Each run below is a few steps of one of 8 hidden systems, one row a step.
trace 1, Z:
[[ 17 -18   2  -1  10   6  -7 -33 -67  46  32  32  -3 -38   2 -26  31 -30
    7  -3  37  39]
 [  2  27  -5 -23 -12  44 -21 -22 -63  27 -20  47   4  -2 -33  -7  30  -4
  -12 -26  -4 -34]
 [-11  20 -68 -16  27  35  17  -8  -6 -21 -28  -1  -2   0  -7 -37  20   9
   26 -23 -24 -61]
 [ 22 -16 -34  28  17  41  51  27  -7  -9  18 -38  -7 -34 -13 -38  13   1
   40  30   0  -6]
 [ 14   4  27  24 -34  70   9  38 -13  30  20 -23  -2 -18 -36  11 -21  12
  -13  49 -12 -12]
 [-35  27  -4   3 -25  24 -19   6  40   9 -16 -33 -18  25   6  20 -31  35
  -33  25 -42 -42]
 [-35  -1 -27  37 -10 -42  18 -18  48 -30  21 -51 -27  28  24  -1  -7  37
   -3  22 -12  17]
 [ -8 -28  11  35 -27 -36   7  -1  -3  -8  59 -11  -2   7 -17  24 -25  15
  -27  15  46  53]]
trace 2, A (8 x 22):
[[ 10  47  29 -28  -9  -8  -1 -52 -11   6 -59  40  13  -9 -10  22  47 -20
   19   2  -6  17]
 [ 38  -8  24  15  15 -17  28 -27 -18 -17 -17  14 -40 -32   4   6  63 -37
   41  23 -11  24]
 [ 53  -3  51  22   2  15  28  48  -5  -1 -12 -22  19  -9  11 -34  36 -11
   41  21 -16  25]
 [ 21  37  45 -28 -12  48  -8  11   3  52 -40   3  49 -18   7 -10   9 -13
   17  26 -14  20]
 [ 11   7  50 -20  -7  -2 -15 -43   7  39 -23  22 -25 -43  13  35   8 -37
    3  42 -14  32]
 [ 40 -32  57   8  12 -46  13  13  27 -20  -4   1 -12 -20  22  25   5 -38
   25  22   1  45]
 [ 40 -13  36 -27  26  -3   8  45   7   2 -21  11  61 -16  14 -20  -4 -36
   38 -19  19  30]
 [ 22   1  36 -43  13  21 -37  -6 -40  56 -16  46  23 -23  18 -16  13 -37
    2 -18   3  10]]
trace 3, T (8 x 22):
[[ 14 -34  10  36 -17   2  28  29   5 -10  52 -25  -1 -23 -31  27 -40   1
   -5  36  39  34]
 [ -1 -11   2 -13  -7  42 -32   6 -27  14   3  28 -40 -18 -34  43 -27 -11
  -41  -7 -11 -61]
 [-22  -2   4 -30  30 -29 -43   5  42   6 -30  -4 -16  21  64  -9 -18 -10
  -11 -23 -40 -25]
 [-14 -25  -6  19   5 -66  17 -16  37 -24  32 -25   4   3  19   9 -18   4
    7  10  36  61]
 [ -1 -17 -36   4  -4  10  15 -34 -36 -16  23  31 -30 -33 -63  45  -4 -12
  -10   1  38 -12]
 [-15  17 -40 -42  31  26 -24 -30  -7  21 -37  24 -20 -14  23 -18   9 -18
    4 -22 -31 -55]
 [-26  16 -23   3  10 -28  14 -26  45  15  -3 -45  21   9  55 -44   3  17
   25  20  -7  39]
 [ -2   9 -14  39 -37   7  51 -21   3 -21  22 -21   1 -13 -56  29   1  19
   11  45  31  29]]
trace 4, Q:
[[-28  18  23  16 -41 -23 -43 -16 -27  23  23   9   5  54   5   0   5  42
  -54 -21   4  21]
 [-17  19 -45  14  -6 -47  35 -27  13 -66 -11  -1  12  33 -29   9  21  22
   18 -25  23   5]
 [  3 -32 -41 -23  48  -9  12 -32  13 -19  -7  17 -45 -50   5  17  -7 -47
   23   2   4 -23]
 [ -2 -25   0   1  16  25 -44   8 -46  58  34   8 -36  -7  34 -39  -3  -9
  -28 -12 -16 -20]
 [-25  31 -31  22 -26  14   7   9 -13  17  22 -30  45  42   4 -57   8  56
   -5 -11   7  15]
 [-18  41 -47 -15  -8  18  42 -48  31 -18 -35  -9  21 -22 -40  22   1   7
   32  27  13   1]
 [ 18  -7  10 -16   9  42 -10  -5 -22   3 -18  34 -51 -36 -28  39   6 -32
   -7  11 -26 -54]
 [ 13 -24  15  24  -1  30 -16  79 -19   2  29 -16 -11  28   8 -24 -19  21
  -28 -17 -23 -44]]
trace 5, S, 8 rows:
[[  8  43  30  -2 -41   3  23  -7  11   1 -24   2  68   6 -37  20   5  12
   14  21  28  50]
 [ 40 -23  15  -7  19  -2  20  -5 -22 -38 -18  37 -25 -39 -38  39  26 -48
   27  -7  12 -12]
 [  4 -31 -21 -12  50  -3 -21  33  -8  -9  -2   4 -31   6  43 -40   4 -14
    3 -44 -32 -55]
 [-39  24 -24 -10   2  -7  -3  -5  50  19  -3 -44  44  20  43 -41 -29  31
    5   6  -1  22]
 [  0   9  22  21 -33 -38  33 -24  29 -29   3 -10  20  -2 -29  47   0   6
    9  30  32  60]
 [ 40 -25  50   4   3 -12 -11  31 -29 -40 -10  40 -30   4 -29  44  18 -29
   -8 -24  -9 -23]
 [  2  -7   1 -42  37  31 -42  28   1  39 -21  13   7 -12  40 -31 -23 -24
   -6 -27 -27 -44]
 [-32  -1 -39 -13  17 -17   7 -40  38  35  18 -27  26 -20  39 -28 -27   2
   13  20  22  46]]
trace 6, Q (8 x 22):
[[ -7 -20 -43 -18  17 -28  10 -51 -14 -25  11  39 -13 -32 -37  35  -4 -30
    5 -19  48   6]
 [ -6 -20 -28 -29  40  -4 -42  -4 -28  12  -4  33 -27  -1  32 -29   4 -21
  -12 -51 -16 -47]
 [-18   4 -37  30   9   4   5  -1  -6  18  21 -42 -14  26  43 -71  23  36
    7   3 -25  -3]
 [-14  20 -48  13 -17  34  36 -43  -8  21  21 -20  23 -31 -36 -12   3  17
   21  41  34  31]
 [ -3  27 -19 -40  -4  56 -10 -19 -28  19 -31  41  17 -26 -49  26  -3 -16
   -6 -10   6 -46]
 [  6  11   7   5   4  36  -9  48   1 -16 -28 -11 -24  26   2  -8   8  14
   -9 -10 -60 -72]
 [  1 -17   1  42 -13  17  30  43  38 -11  32 -63 -14  -3  -2   3 -34  26
   -2  48  -8   1]
 [-17  -4   9 -13 -28   8 -12 -12  18  24  21   6  23 -20 -32  55 -63  -2
  -33  26  42  25]]
trace 7, G (8 x 22):
[[  3  35  57  -3 -32 -18   3  16  52  -8 -39 -20  43  29   6  27  -7  16
    0  16 -14  30]
 [  7 -16  37   5 -10 -21  12   8  60  -3   6 -24   9 -24   2  50 -46 -14
    3  46  15  42]
 [ 24 -23  60  12 -21  18  -9  14 -10  23  19   9 -30 -34 -25  56 -21 -22
  -24  44   4  16]
 [ 13 -23  65   5 -12  11 -49  46 -12  25  13   8 -33  15  20  18 -19  -6
  -44  -3 -32 -22]
 [ -7 -55   9  -8  32 -35 -43  27   9   8  32   2 -22   3  47  -7 -40 -19
  -31 -31   3  -6]
 [  7 -49 -18  -8  29 -22 -20  -8 -47   1  39  44 -19 -19  -7  -3  -2 -34
  -14 -41  41   3]
 [ 14  -1   0 -14   8 -10 -24   0 -60 -18 -12  55  -1  25 -15 -11  42  -8
  -10 -67   3 -28]
 [ -5  15 -10 -32  27 -43 -13  -6  10 -28 -41  22  38  35  28 -26  25  -4
   18 -64   2  -2]]
trace 8, Z:
[[ 37  21  65 -14 -11  40  -7  34  -8  44 -27   1  44 -15  10 -15  12 -15
   15  23 -15  21]
 [  5  51  26 -18 -18  10   7 -16  35 -15 -73   5   4  10 -11  32  22   1
   17  17 -42 -21]
 [ 18 -13   4  23  15 -39  36  32  42 -77 -21 -23 -18  22   2  17  16   2
   26  -8 -23 -16]
 [ 33 -33  45  17  -2 -12  13  70  21 -16  22 -24  39   3   4   0 -31  -6
    6   5  18  34]
 [  4  10  61 -33 -14  -2 -29   7  37  37 -24   7  32 -12  14  41 -43 -21
  -16  20   1  28]
 [ -8  15  36 -15   3 -56 -22 -37  30 -15 -42  15 -35  20  40  30  26 -13
   -1  -4 -37   4]
 [ 19 -12  20  19   4 -65  14  11 -11 -52  -3  11  11  39   7 -12  43   6
   18 -40  15  33]
 [ 29 -13  18 -28   8  -8   8  30  -7 -14  -6  31  70 -13 -25  13 -23 -26
   13 -32  52  28]]
trace 9, S, 8 rows:
[[  7 -42   3  27  23 -21 -15  50 -16  -4  41 -24 -15  29  44 -51   3  12
   -6 -29 -11  -2]
 [-29  35 -10 -22 -25  11 -11  13  21  13  -4  -8  81  32 -14  -4 -40  31
  -19 -20  27  12]
 [  3  22  14 -19 -13 -21  16 -67   3  -9 -32  34  -2 -29 -27  49  26 -27
   22  20  16  34]
 [ 43 -45  23  21  32 -14   2  31 -36 -17  11  14 -48 -10  19 -23  43 -30
   17 -13 -20 -11]
 [-13  -5 -28 -17  20  27 -17  54  10  12   6 -17  47  22  24 -49 -38  16
   -7 -38   2 -31]
 [-37  38 -33 -23 -13 -23  15 -63  47  -1 -24  -7  37  -3  -4  22 -16   9
   10  15  23  35]
 [ 33 -13  46  35  -9 -45  21 -14 -11 -38   0  10 -45   0  -5  28  53 -15
   16  15  -8  33]
 [ 35 -26  31  -1  14  28 -18  86 -22  -5   0   7  13  13   1 -18 -12  -8
   -7 -33 -18 -45]]
trace 10, W (8 x 22):
[[  3  28  62  12 -56   9 -11  31   5  13  -1  -8  46  38 -22  22 -11  30
  -29  13   4  29]
 [-25  17 -29 -43   0 -27 -14 -40  12  -9 -18  38  42   1 -25  36 -27  -8
  -12 -36  41   8]
 [ 24 -29  11 -12  37 -19   9 -22  20 -25 -22  18 -50 -46   4  42   5 -55
   25  22 -10  -6]
 [ 50  -9  77  25 -16  13   0  68 -20 -13  -5  -1  -1  17  -6   5  24  -1
    1   0 -25  -5]
 [ -6  20   4 -33  -5  -1 -38   9 -37  20  -9  38  59  35   1 -24   2   8
  -22 -62  20  -2]
 [-16 -11 -27 -23  36 -41 -19 -69  -5  13  -5  28 -37 -22  38  -6  23 -30
    8 -14   3  14]
 [ 33 -11  35  46  -1 -28  32   8   3 -27   4 -27 -40   4  22 -11  54  -2
   34  29 -27  29]
 [ 13  28   2   6 -14  21  19  39 -14   1  -7 -15  77  29 -12 -48  15  28
   23 -18  13  18]]
trace 11, T, 8 rows:
[[-51  37 -39 -24 -11 -17  -9 -48  50 -12 -29  -4   5  17  -2  35 -29  24
  -19  -2  -7 -19]
 [  3   3  -4 -10  18 -30  35 -49  51 -27 -31  -5 -20 -36   8  34   9 -30
   42  38  -2  24]
 [ 15 -33 -44  29  30  20  39  -5 -12 -12  27 -21 -53 -46  -7 -20  12 -14
   30  29  -3 -19]
 [-29   6 -67  -4   6  56   4  15  12  15  11 -30   9  -5  -7 -23 -43  28
  -10   3  -6 -51]
 [-28  35   8 -18 -19  14  -8 -16  65  28 -27 -28  22  -9  14  28 -46  11
   -9  43 -18   9]
 [ 13  -9  32  30 -12 -18  20 -11  36 -22  -5 -25 -58 -17   3  47   6 -10
    9  57 -28  10]
 [ 13 -43 -28  21  29   7  23  40  10 -51  15 -14 -49 -10 -14  12 -19  -9
    6  -7 -12 -58]
 [-21 -27 -38 -32  33  22 -19  27  33  19  10 -11  22 -24  12  -3 -76 -14
  -11 -11  17 -29]]
trace 12, D (8 x 22):
[[  3   7  15 -38  14 -27 -39 -12 -35   8 -26  55  23  22  18 -15  27 -18
   -6 -64   7  -1]
 [ 27  -6  -4 -15  32   4  -4 -18 -57  19 -10  37   0 -18  17 -50  56 -31
   34 -27   2   7]
 [ 35  -9  13  13   3  48  -1  41 -69  33  19   9  17  -6  -9 -56  32  -5
    9 -13   3  -5]
 [  6  38  19 -13 -29  63 -20  19 -42  47 -15  15  46  13 -22 -24   6  20
  -17 -10  -4 -17]
 [  3  58  23 -21 -29  32   0 -37 -18  38 -43  19  37  -8 -21  -1  36   1
   12  20  -3  22]
 [ 42  25  35  15 -25  16  42   1 -18 -12 -19   4  30 -18 -42   8  45  -8
   37  27  17  39]
 [ 44   2  40  -9 -11  29  23  59   4 -23 -20   9  50  -8 -42  24 -13 -15
   17   3  16   0]
 [ 22   3  59 -42   4   4 -20  29  26  18 -34  20  43 -17   5  34 -34 -34
   -1   2   6  14]]
trace 13, D (8 x 22):
[[-43  -8 -52  -8 -11  20 -19 -10 -11  19  40   3  11   2 -30   9 -56  22
  -46 -17  35 -19]
 [-25  23  -8  -3 -13   8 -20 -54   2   9 -21  14 -67  -5  -1  36  18   4
  -21  22 -43 -38]
 [  1  11 -10  40   1 -21  36  -4  29 -29  -8 -49 -19  16  28 -33  40  25
   37  26 -31  15]
 [-17 -15 -59  14   2  10  33  21  21 -24  36 -31  35  -1 -30 -11 -47  24
    4  -3  44   5]
 [-21  -7 -16 -18  -5  28 -20 -21  16  15   4   8 -35 -29 -28  61 -52  -9
  -36  21   0 -40]
 [ -7  10  36  22 -12 -32  -7 -17  36  -5 -18 -23 -55  17  43  20  19   8
   -2  38 -52   5]
 [-20  -9 -31  27   5 -54  30   4  31 -46  19 -34  24  34  15 -21  -3  30
   17 -16  23  31]
 [-21 -33 -64 -16  25   3   5 -10   2 -21  22  16  -6 -29 -33  25 -49 -14
  -12 -21  40 -34]]
trace 14, W:
[[ 36  25  49 -25   2  14  -4  -6 -18  35 -41  24  31 -19  17 -20  44 -28
   34   7 -10  29]
 [  4  37  59 -23 -17 -25 -25 -25   7  36 -34  14  34  18  39  -6  27  -4
    3   4 -11  48]
 [  4  14  32 -14  -3 -61   5 -36  20  -3 -21  14  40   5  19  10  21 -14
   19  -5  25  72]
 [ 33  14  28 -16   5 -18  34 -21   6 -13 -32  16  34 -29  -9  10  34 -33
   51  15  19  52]
 [ 35  31  56 -29  -6  18   9   8   5  18 -55  16  43 -17   4   1  29 -26
   34  14 -10  21]
 [  7  27  66 -35 -13 -14 -30 -10  12  35 -37  21  45   5  26  10   5 -17
   -3  -3  -2  42]
 [  7   6  48 -22  -6 -54 -12 -43   4   2 -20  35  21  -3  11  29  19 -26
    5  -6  23  63]
 [ 36  11  40 -11   4 -38  22 -18   1 -34 -40  31  20 -11  -9  19  47 -32
   40  -6  11  38]]
trace 15, A (8 x 22):
[[-16  -3  -1   1   9 -78 -13 -16  13 -40 -11   9  -3  51  32  -4  23   8
    0 -49   0  12]
 [  6  14 -36   5   0 -16  26 -15 -41 -31  -2  25  40  20 -32 -26  42  11
   26 -45  37  15]
 [ 21  11 -11  12  -6  50   5   6 -68   0  -6  23 -26   1 -36 -21  50   5
    5 -16 -17 -45]
 [ -6  32  16  29 -14  18   0   1   2   5 -24 -29 -43  25  22 -19  40  31
    1  26 -65 -27]
 [-17  46  -7  19 -29   0  36 -33  41  -2 -15 -41  19   7  -5   3  15  32
   23  51  -6  35]
 [ 12  -4 -17   6  -9  40  44 -13   8   1   7 -12   3 -59 -50  32 -17 -15
   23  54  29  11]
 [ 21 -43  13   1  24  40   1  48  21  14  15 -24 -33 -45  12   7 -45 -29
    1  33 -18 -28]
 [-16 -15  22 -15  10 -10 -34  30  47  39  10 -28  24   7  56 -14 -54   5
  -18   8  -8  18]]
trace 16, G (8 x 22):
[[ 25 -43  -6  38   3 -14  18  37 -52 -32  51   6  -1  11 -26 -20  16   4
    0 -33  36  12]
 [  7  -7 -31 -23  21   8  -2  23  -4 -53 -30  29  -7   9 -29  21  -1 -13
    1 -50  -8 -71]
 [-14  23 -14 -47  29 -17 -19 -54  12  19 -50  25   1 -12  42 -14  24 -25
   22 -16 -19  -3]
 [  5  20   7   1 -13 -10   9 -18 -23  36  11   1  60   4   8 -44  27  11
   23  -1  34  72]
 [ -3  20  -5  17 -40  -5  28  22   5 -46   5  -6  45  35 -58  30 -13  35
   -7 -10  30   8]
 [ -3  13  11  -5  -4 -20  13 -21  54 -47 -46  -5 -36  -4 -11  63   2  -9
   10  23 -33 -22]
 [ 26   0  50  -8  11  16   2  -3  16  41 -21 -12  -6 -44  37  -8  14 -35
   26  51 -24  34]
 [  4  -8  32   1 -27  42 -19  49 -14  50  32 -12  46  -2 -10 -13 -44  12
  -27  11  22  22]]

Which system made each of these runs?
trace 17 (2 x 22):
[[ 10 -15  18 -16  35 -10  -5  45  55  -1 -30 -27  13  -1  60 -28 -17 -16
   26  -2 -32  -9]
 [  0 -38  14  37 -14 -17  14  23  10   8  61 -33   2 -11   2   5 -38   7
  -11  31  35  52]]
 : T
trace 18, 2 rows:
[[-35   1 -11  34 -39   5 -21 -20 -33  37  58 -10 -20  22 -10  -5  -8  38
  -49  10  11  15]
 [  2 -31 -14  52   3 -27  14  26  -5 -50  32 -23 -57  33   2  -6  24  23
   -5 -11 -21 -26]]
 : G
trace 19, 2 rows:
[[ 11  33  28  29 -33   4   3  25 -26   2  -6 -17  34  53   5 -44  45  42
    4 -12 -17  17]
 [-34  25 -50 -34  16 -16  -6 -37  18  22 -12   0  56   6  26 -37  -9   9
   15 -28  28  24]]
 : W
trace 20, 2 rows:
[[-24  -2  -8  32 -29 -32 -16 -19 -45   8  49  10  -1  45  -7 -15  15  40
  -37 -28  26  29]
 [ -7  37  -4 -26 -18 -15  -7 -28 -20 -29 -38  49  35  27 -39  30  21   5
   -7 -47  18 -11]]
 : T
trace 21 (2 x 22):
[[ 17 -19  11  -6  13  -3  36  -4  51 -22 -19 -13 -11 -50 -15  53 -25 -35
   29  47   5  12]
 [ 18 -41  54  20  -3 -30  -1  49  41 -20  21 -21 -16   1  15  36 -38 -12
  -14  20  -2  20]]
 : D
trace 22 (2 x 22):
[[  3 -26  34  18 -31  26 -12  36 -10  18  42  -2  -6  -8 -35  45 -51   5
  -43  22  17  -4]
 [-16 -10   0 -30  20 -14 -24  29  63 -26 -28  -2  -5   9  19  38 -54  -9
  -18 -18 -22 -47]]
 : A
trace 23, 2 rows:
[[  4  -5 -64  -5  27  34  26 -37 -38   5   4  18 -16 -45 -23 -29  28 -18
   34  -4  15 -18]
 [-19   4 -63  31  14  -7  25 -12 -10 -30  11 -25 -27  27   7 -51  35  33
   17 -18 -15 -26]]
 : S
trace 24:
[[ 13   3 -13   0  10  70  25  14  15  19 -12 -25 -21 -51 -16   4 -14 -14
   19  57 -24 -32]
 [-12  -2  -1  15  -1  40  -3  35  39  21   0 -53 -28  -2  26 -12 -34  21
   -9  37 -46 -35]]
 : T
trace 25 (2 x 22):
[[-11  34 -22 -28  -4   2  27 -41  26  13 -26   2  65 -25 -17   3  -9  -7
   32  18  38  45]
 [ 22 -22   9   0  15  -2   5 -20  -5 -25 -11  30 -66 -39 -25  57  12 -41
    5  14 -10 -25]]
 : Z
trace 26 (2 x 22):
[[  3 -17  -7   6  28 -65  23   6  39 -41  -7 -22  20  20  42 -27  14  -4
   34 -19   6  37]
 [ 39 -18  52   1  -7 -18  13   7 -11   2  11  20  32 -29 -18  24   2 -32
   15  14  45  65]]
 : Z
trace 27, 2 rows:
[[  8 -56 -10  16  38  10  -6  52  12   7  39 -32 -37 -15  38 -30 -31 -11
    0   6 -15 -23]
 [ -2  -9  -6  43 -27  33  -3  19 -63  28  61  -6 -13  10 -25 -26   4  31
  -32   4  14   1]]
 : W
trace 28 (2 x 22):
[[-44  -5 -20  -2   3 -40 -36   3  26 -12  14 -13  -6  54  37  -7 -31  31
  -40 -38 -10 -19]
 [-23 -14 -29   5  12 -50   8 -41  15   9  33 -13  20  -7  30 -24  -7   0
   10   3  43  67]]
 : Z
trace 29 (2 x 22):
[[ 17 -62  -6  -8  47  -8  -1  40  24 -17  17  -4 -32 -33  22  10 -42 -41
    3  -5   3 -25]
 [-24 -16  20   0  -3 -11 -48   3   4  61  37 -13   0  11  55 -25 -34  10
  -37   0  -1  29]]
 : Q
trace 30, 2 rows:
[[ -9   1 -35  -6  36   0  18  24  47 -10 -20 -42  24   4  46 -52 -11   5
   37  -2 -21 -11]
 [ -4  -5  -4  20 -21  17  32   5  19  19  36 -37  32 -25 -21   7 -39  12
    5  52  37  49]]
 : T
trace 31:
[[ 19  10 -44  12   9  23  64 -21  -6 -24 -10 -14  12 -36 -36 -14  33  -6
   55  28  13  10]
 [ 31 -24  18  20  -7  55  15  47 -26  -8  15   1 -27 -27 -49  29 -12 -11
   -6  20  -7 -43]]
 : Z
trace 32, 2 rows:
[[-16  -8 -20 -16  -5  12  12  -8  44  -3   7 -10  20 -35 -30  52 -67  -9
   -7  28  36   9]
 [ 12 -10  20  -4 -16  28   6   6   4 -13  -7  15 -27 -34 -55  73 -29 -23
  -16  28   5 -26]]
 : W
trace 33, 2 rows:
[[-41  22 -45 -34  13   7  -5 -57  48  18 -28  -4 -10 -28  10  25 -32  -8
    0  23  -7 -16]
 [ -7 -49 -20  29  12 -35  12 -22   3  -2  60 -14 -40 -27   7  13 -20 -10
   -4  24  32  39]]
 : A
trace 34:
[[ 14 -25   5 -50  32 -21 -15  -2   4 -11 -18  46  20 -28  -9  37 -27 -50
    4 -33  34   0]
 [  0  -8  31 -11  22 -30 -44   6   2  16 -17   7 -28  26  69 -26  21  -8
   -9 -27 -47 -14]]
 : Q
trace 35:
[[-19  -4 -10  -8  -8 -14 -24  11  12 -43 -11  20 -26  33 -25  52 -28  12
  -41 -33 -12 -58]
 [  8 -59 -19  -8  38 -24 -14  37   3 -39  19  15 -31  -2   8  11 -31 -24
  -13 -44   7 -42]]
 : W
trace 36:
[[  9  50  31  -4 -24  17  -9 -21 -28  45 -26   6  34  17  19 -42  55  17
   15   8 -18  32]
 [-14  13  -5  16 -21 -14  18  36  39 -20  11 -39  62  41  -2 -15 -25  43
    1  -3  21  29]]
 : G
trace 37 (2 x 22):
[[-21 -11  -4 -24   2 -37 -10 -64  18   7   4  28 -13 -32  -5  54 -23 -30
  -11  10  34  36]
 [ 14 -33  44  19   4 -46 -32  -1 -45   6  26  24 -42  20  31  -9  41 -15
  -16 -23  -7  19]]
 : S
trace 38, 2 rows:
[[-14 -22 -35 -18  10  -1 -30  -3 -53   1  28  44  -3   4 -25   0 -14  -6
  -34 -56  32 -29]
 [-16 -10  -9  15   2 -26 -31   8 -30 -26  12  14 -44  49  10 -10  21  21
  -33 -50 -26 -45]]
 : A
trace 39:
[[ 37 -21  27  16   7   9  34  75  41 -41  -8 -31  18  -4  -6   8 -22  -6
   26  14  -8  -7]
 [ -7  13 -18 -49  26  44 -10   8  22  51 -21  -3  52 -31  25 -31 -34 -17
   16   2   4  -5]]
 : A
trace 40, 2 rows:
[[  7  30   1 -40  20  40  -7  12   7  40 -44   0  53 -10  31 -47   5 -11
   30  -7 -17  -8]
 [-14   6  41 -12  -8 -10 -35 -32  12  66   6  -4   4 -15  48  -4  -9 -10
  -16  33  -2  55]]
 : W
trace 41, 2 rows:
[[ 11 -15 -14 -10  31 -21  19  46  35 -21  -6 -26  56  10  31 -45 -15  -2
   35 -25  14  18]
 [ -7  14 -12 -32  -1  37 -26 -14 -50  61  12  34  50 -16 -13 -27  -6  -6
  -12 -20  34  14]]
 : A
